In the rows, zero is written as 128.
Families of rows that turns and mirrors carry onto each other, the same ones carrying the whole set onto itself: the rest of each named row's family, in list order:
6 families of 5 rows:
k172: [105 128 133 136 137 118 127 139 141 129 139  94 135 128 136 118 143 143
  93 112  81 141 110  94 104 114  97  90 162 111 148 120 144 114 101 144
 156]
k527: [128 127 175 110 104 117 119 143 149 124 163 126 101 136 195 121 144 118
 140 127 105 172 163  96  93 119 122 146 116 110 128 113 108 112 102 129
 152]
k407: [143 136 177 117 104 124 115 145 144 130 167 130 100 146 189 112 128 125
 132 121  96 165 157  87  95 130 117 141 137 106 120 110 110 106 114 134
 153]
k377: [140 151 170 131 115 113 156 156 152 117 169  74 114 145 179 108 118 191
 110 130 118 169 109 120  81 112 126 118 138 101 125 156 111 139 114 129
 138]
k308: [121 125 142 115 107 113 163 177 140 129 144  71  95  94 119 117 127 139
 121 118 103 147 122 113  81 124 129 147 114 132 133 128 135 105  97 106
 111]
k296: [142 136 171 117 103 124 112 143 150 135 153 137 108 144 191 115 128 128
 140 126  91 173 158  85  95 123 115 137 135 100 126 116 115  93 104 132
 149]
k303: [146 156 170 131 104 121 155 144 164 108 164  71 123 146 182 103 121 186
 116 137 112 160 105 107  77 113 132 129 143  89 120 148 120 133 103 130
 137]
k711: [132 137 142 144 141 129 118 145 168 108 116  99 141 107 179 111 147 171
 106 119 142 132 142 116 108 119 119 142 106 134 141 104 123  90  81 146
 123]
k730: [120 123 151 118 107 112 158 175 150 130 144  90  94 103 131 116 125 125
 111 107  93 142 117 112  91 118 126 146 132 137 125 122 139 100  95  93
  96]
k513: [ 97 134 137 140 134 133 129 138 134 124 143  94 132 131 138 118 137 130
  87 107  87 142 129 106 103 116 107  92 155 116 139 117 153 135 107 130
 158]
k871: [134 147 166 139 113 106 163 153 167 109 172  71 116 147 179 110 113 190
 123 137 116 161  94 118  85 124 132 126 130 107 132 151 126 121 101 143
 137]
k490: [ 94 130 130 152 138 127 123 143 139 119 147  95 130 127 145 123 136 134
  96 114  91 135 111  97 110 117 114  94 156 105 146 123 148 129  97 126
 156]
k627: [139 133 168 104  98 126 112 143 145 131 163 131  99 136 191 115 138 137
 137 128  96 163 164  84  95 126 117 142 143 112 124 112 109 102 110 132
 151]
k174: [153 131 142 143 138 134 122 135 168 112 130 103 143 107 171 114 149 168
  98 112 143 135 142 107 106 128 120 143 113 130 141 100 121  84  85 142
 125]
k95: [111 125 150 118 103 115 155 166 150 140 135  94  96 107 130 119 116 130
 118 113  98 149 112 114  83 130 124 142 123 129 121 135 144  97 102 101
  94]
k169: [143 140 134 143 146 135 115 134 164 111 135  98 137 108 168 115 164 176
 111 117 146 140 143 104 100 127 124 138 105 125 149 106 118  97  90 148
 125]
k335: [138 158 175 141 110 114 159 151 157 109 163  87 122 144 177 107 108 192
 112 138 115 169  99 124  89 113 126 129 140  97 119 144 115 128 105 135
 129]
k732: [123 122 155 118 105 114 159 173 156 137 138  90  98 101 123 115 122 134
 111 105 100 144 119 108  77 123 127 149 126 131 132 122 139 109 106  96
  99]
k671: [ 97 134 134 137 137 128 115 147 132 125 144  98 129 124 141 128 150 130
  86 114  86 132 126 104 105 108 119 102 153 110 153 125 142 137  98 131
 156]
k119: [128 150 164 136 110 111 154 150 162 115 174  72 121 141 183 101 111 189
 126 147 116 161 104 116  80 116 127 127 132  96 133 150 126 134 102 141
 130]
k98: [130 121 148 120  99 110 161 169 150 128 146  80  91  97 117 122 122 133
 111 117  95 144 116  99  83 131 122 146 123 140 121 123 139  97 104 101
 109]
k492: [128 134 166 120  98 123 120 134 152 125 170 129 100 134 196 120 142 121
 140 128 100 170 158  93  95 125 122 141 130 111 115 113 122  98 108 133
 162]
k869: [141 143 166 138 107 101 159 144 164 123 170  72 112 144 186 102 116 190
 116 143 113 161  99 121  78 121 124 129 136  94 128 143 127 119 108 149
 132]
k160: [134 129 142 145 139 127 113 133 161 119 119 100 131  99 183 112 150 164
 110 129 145 122 135 108 107 130 120 136 107 131 136 106 127  81  85 149
 119]
k746: [135 139 170 116  95 122 118 141 150 118 158 120 108 131 198 127 142 118
 146 131  96 169 164  86 101 131 125 138 136 111 120 108 111 106  99 130
 143]
k954: [105 134 131 141 139 129 122 137 135 120 153  97 141 127 139 110 150 140
  95 113  94 128 111  92 105 118 105  99 162 113 146 131 147 118 102 142
 165]
k343: [128 121 153 118 100 113 162 160 157 127 148  76 107  98 122 118 120 132
 122 115 101 146 119 116  73 124 135 143 119 133 126 122 145 101 109  92
 110]
k386: [138 138 145 141 140 136 124 140 162 106 123  94 143 103 170 121 153 178
 105 119 143 140 142 103 107 138 130 135 110 137 141  98 125  89  91 155
 129]
k688: [140 136 147 155 143 127 118 138 169 110 125 109 135 100 177 105 144 160
 117 127 145 133 143 114 102 119 126 142 102 132 142 100 125  84  86 141
 123]
k508: [ 94 127 121 136 137 120 124 143 135 129 151  96 139 132 140 119 146 136
 102 107  87 138 117  96 102 120 107  96 155 114 145 125 146 125 112 140
 161]

Same family as k711: k627, k732, k119, k508
Same family as k954: k407, k730, k871, k688
Same family as k95: k172, k296, k869, k160

Families of rows that turns and mirrors carry onto each other, the same ones carrying the whole set onto itself: the rest of each named row's family, in list order:
4 families of 8 rows:
k743: [121 127 150 126 112 104 138 144 122 162 156 133 137 107 137 120 133 126
 122 133 116 137 155 136 122]
k512: [121 127 153 121 113 146 106 119 111 153 144 116 143 112 142 102 128 123
  99 127 112 127 132 129 125]
k422: [124 112 174 116 127 145 144 115 152 135 109 126 146 125 109 149 124 150
 130 125 102 139 143 111 135]
k310: [124 140  96 141 142 134 145 167 143 133 102 146 130 130 141 117 112 137
 109 124 104 161 128 110  98]
k567: [139 149 142 122 110 118 142 120 139 127 129 126 161 133 136 147 140  84
 142 123 115 142 121 144 120]
k63: [112 111 149 131 106 140 138 150 160 134  98 126 152 137 108 161 138 142
 127 118 119 140 122 121 144]
k163: [120 176 130 150 149 108 106 153 144 115 116 137 140 104 122 121 118 110
 130 157 120 135 143 145 106]
k947: [115 124 114 132 134 152 124 150 156 155 103 131 144 164 121 125 164 115
 142 128 126 146 104 115 108]
k516: [130 137 159 114 123 138 140 107 125 139 126 116 154 119 119 137 112  84
 119 130 105 122 124 112 126]
k305: [124 114 115 138 153 152 130 148 167 124 134 119 147 121 142 148 162 115
  95 131 137 158 130 139 118]
k83: [134 138 101 141 154 142 127 160 155 135  98 126 125 107 131 128 121 152
 113 115  96 148 124 100  98]
k915: [133 152 107 162 132 131 113 172 155 117 124 130 123 116 138 145 121 148
 105 124 112 126 134 102 112]
k147: [133 128 148 117 117 123 120 116 113 153 139 117 130  97 150 104 124 150
 117 141 111 137 137 125 122]
k999: [144 133 159 122 130 153 114 121 127 147 100 132 131 132 117 101 120 159
 143 150 119 122 126 119 141]
k698: [116 123 133 135 166 156 128 139 162 106 130 121 147 104 157 135 147 131
 122 141 136 152 137 132  85]
k129: [101 128 131 142 162 152 138 137 164  97 126 124 121 124 133 121 161 129
 121 147 125 143 140 141  88]
k352: [137 130 109 141 153 159 141 142 150 132 110 128 107 157 131 117 149 117
 137 127 116 147 124 117  84]
k955: [127 137 138 143 119 141  92 147 145 145  97 121 132 137 102 102 121 148
 122 148 132 109 121 137 143]
k366: [142 172 121 148 140 154 124 172 150 120 130 130 157 119 140 124 129 109
 127 150 144 133 136 150 106]
k385: [131 148 156 107 116 137 151 101 130 148 121 115 161 110 125 126 126 105
 141 139 100 133 136 133 115]
k39: [102 157 114 146 148 144 144 158 143 110  92 137 142  99 133 119 119 121
 120 162 125 145 140 139 100]
k727: [109 132 102 147 137 113 107 165 150 155 102 124 127 122 112 124 110 137
 103 133 108 141 125 102 114]
k917: [108 102 157 138 130 124 124 118 149 142 107 148 129 137 111 139 142 143
 118 134 111 125 147 108 149]
k339: [139 131 108 125 167 166 137 135 161 133 102 116 137 135 130 121 155 117
 139 130 119 141 105 115  92]
k280: [138 133 136 138 120 103  96 126 128 137 147 112 121 111 146 117 122 120
 107 137 123 130 139 146 118]
k572: [134 148 146 138 119 119 117 134 121 152 119 146 122 137 122 100 130 133
 148 155 124 101 128 116 133]
k734: [112 126 148 141 144 130 120 143 152 112 139 137 140 126 146 152 168 114
 140 134 135 161 141 143 103]
k102: [130 173 119 146 153 154 120 156 146 115  97 133 152  96 142 116 114 130
 131 146 121 137 139 134  90]
k670: [137 138 168 131 119 166 109 143 109 143 112 128 131 117 116 109 137 148
 133 135 125 124 122 131 150]
k325: [138 149  92 147 146 156 122 138 163 128  94 123 133 143 118 133 154 106
 118 133 114 124 104 113 123]
k358: [120 137 153 121 126 134 148 118 141 160 108 140 163 131 105 127 144  92
 134 141 112 136 147 145 136]
k969: [133 125 178 121 129 140 139 136 137 117 120 135 144 120 103 144 124 138
 126 118 105 129 120 109 153]

Same family as k572: k743, k305, k915, k366, k917, k325, k358
Same family as k516: k512, k310, k129, k352, k39, k670, k969
Same family as k385: k422, k83, k147, k999, k698, k339, k102

Families of rows that turns and mirrors carry onto each other, the same ones carrying the whole set onto itself: the rest of each named row's family, in list order:
4 families of 8 rows:
k548: [143 155 133 122 130 122 108 149 138 141]
k483: [154 130 128 103 147 146 153 163 149 159]
k156: [158 109  97 122 158 119 131 113 147 146]
k282: [169 171  94 105 157 121 145 150 132 139]
k864: [174 126 106  86 177 143 152 126 114 151]
k346: [133 104 136 120 146 139 123 135 111 127]
k524: [162 125  91 128 147 128 124 125 139 169]
k387: [158 116 113  90 178 142 158 141 113 143]
k201: [155 134 126 101 158 150 138 176 145 148]
k686: [141 155 132 124 123 137 107 140 117 126]
k708: [165 123 101  95 161 156 164 130 108 149]
k853: [134 104 136 111 158 142 135 130 115 153]
k235: [167 129 103  96 171 142 161 135 123 171]
k173: [153 127 116 131 140 134 129 118 153 165]
k980: [160 141 136  93 149 134 138 153  92 121]
k541: [178 152  99  95 165 124 133 147 149 138]
k115: [158 139 112 122 147 116 126 102 106 128]
k778: [160 130 107 119 142 128 134 108  93 145]
k714: [153 128  98 127 156 135 125 126 160 157]
k986: [150 147 130  90 154 136 128 168 115 114]
k939: [156 158 116  92 156 143 141 156  89 130]
k961: [139 111 140 115 141 155 124 125 114 152]
k237: [136 140 130 134 131 122 112 152 134 129]
k956: [176 165  96 107 148 125 133 149 138 126]
k920: [151 154 106 114 149 126 121 112  96 131]
k650: [167 136 100 106 158 113 125 118  92 122]
k391: [148 122 128 109 156 143 137 158 163 145]
k334: [147 155 129 101 153 147 134 169 152 150]
k951: [157 145 118 124 137 119 103 141 143 120]
k135: [178 170  96 109 149 123 122 131 131 146]
k995: [145 156 141  92 145 146 144 151 107 123]
k823: [132 115 138 114 145 156 148 144 115 152]

Same family as k956: k864, k201, k853, k980, k115, k714, k237
Same family as k282: k548, k483, k524, k708, k961, k920, k995
Same family as k156: k346, k387, k541, k986, k650, k391, k951

